In the rows, zero is written as 128.
One turn sends every row of this set to another row. A few are shown first. Where does it send the rows asked after them?
q_290: [152 128 123 137  99 145 118 120 100 143 152 163 103  93 157 132 111 114]
q_694: [144 118 125 130  95 158 136 129  99 149 140 155 106 107 161 120 102 112]
q_507: [145 116 122 144  92 157 135 124  94 147 144 163 113 110 155 119 112 116]
q_354: [144 113 119 137  91 159 136 129 101 151 145 158 108 108 158 121 105 115]
q_23: [150 128 128 139  92 157 141 123  93 146 139 164 111 109 158 122 108 121]
q_985: [110 108 105 171 100 132 121 113 147 122 152  86 112  85  91 125 120 134]
q_702: [115 121  99 161 130 153 150 132 110 121 157  99 172  94 111 140 140 179]
q_141: [146 156 140 164 104 127 130  94 122  92 126 113 121  87  94 136 132 156]
q_839: [150 122 122 138 102 146 118 118  98 146 157 161 103  94 155 131 112 112]
q_790: [107 126  99 170 109 148 137 124 112 121 162 116 158 112  98 141 173 146]
q_875: [140 154 149 136 118 125 127 101 142  92 119  91 113  82 108 132 110 132]
q_927: [129 128 112 186  94 132 126 104 124 106 146 110 121  88  83 129 139 157]
q_842: [134 152 126 147 137 150 157 121 102 105 138 107 174  93 117 143 137 184]
q_104: [105 139 121 141 128 126 152 135 114  89 134 126 164 135 110 115 141 181]
q_405: [134 154 144 118 151 145 154 124 120 105 128  93 168  87 131 145 116 162]
q_716: [112 129 127 113 151 149 151 139 138 121 136  69 156  86 135 140 106 144]
q_554: [151 126 121 139 100 148 115 121  99 143 155 160 103  92 157 132 113 114]
q_688: [131 170 158 109 137 140 144 117 128  93 119 105 148 104 126 150 142 126]
q_508: [ 91 113 101 149 124 130 145 148 122 104 146 111 159 133 110 111 130 169]
q_242: [151 125 122 140  98 147 118 121  98 146 156 159 104  92 157 131 110 114]
q_9: [150 124 131 130  96 156 137 124  98 144 137 160 109 108 162 123 103 114]
q_641: [ 85 110 110 128 134 130 143 153 138 107 142  95 150 128 119 111 114 152]
q_719: [ 99 131 132 108 143 125 146 148 138  99 124  97 151 129 127 117 112 149]
q_482: [103 136 133 104 137 143 135 135 152 117 137  79 137  99 133 145 125 100]
q_272: [119 124 128 139 114 128 122 113 160 112 130  76 104  78 108 132 100 121]
q_91: [111 147 139 118 139 124 149 136 124  83 121 113 158 129 123 118 125 169]
q_244: [102 105 102 143 138 156 146 145 131 135 156  75 163  88 122 137 120 157]
q_799: [ 91 106 100 142 119 151 133 142 144 134 161  85 142 104 113 135 144 117]
q_692: [150 125 122 135  98 148 117 118 101 145 154 162 105  92 158 132 112 112]
q_139: [135 165 135 149 117 142 144 110 102  96 137 128 161 110 112 145 171 152]

q_694 goes to q_507
q_719 goes to q_508
Now find these:
q_927 goes to q_875
q_799 goes to q_139
q_702 goes to q_405

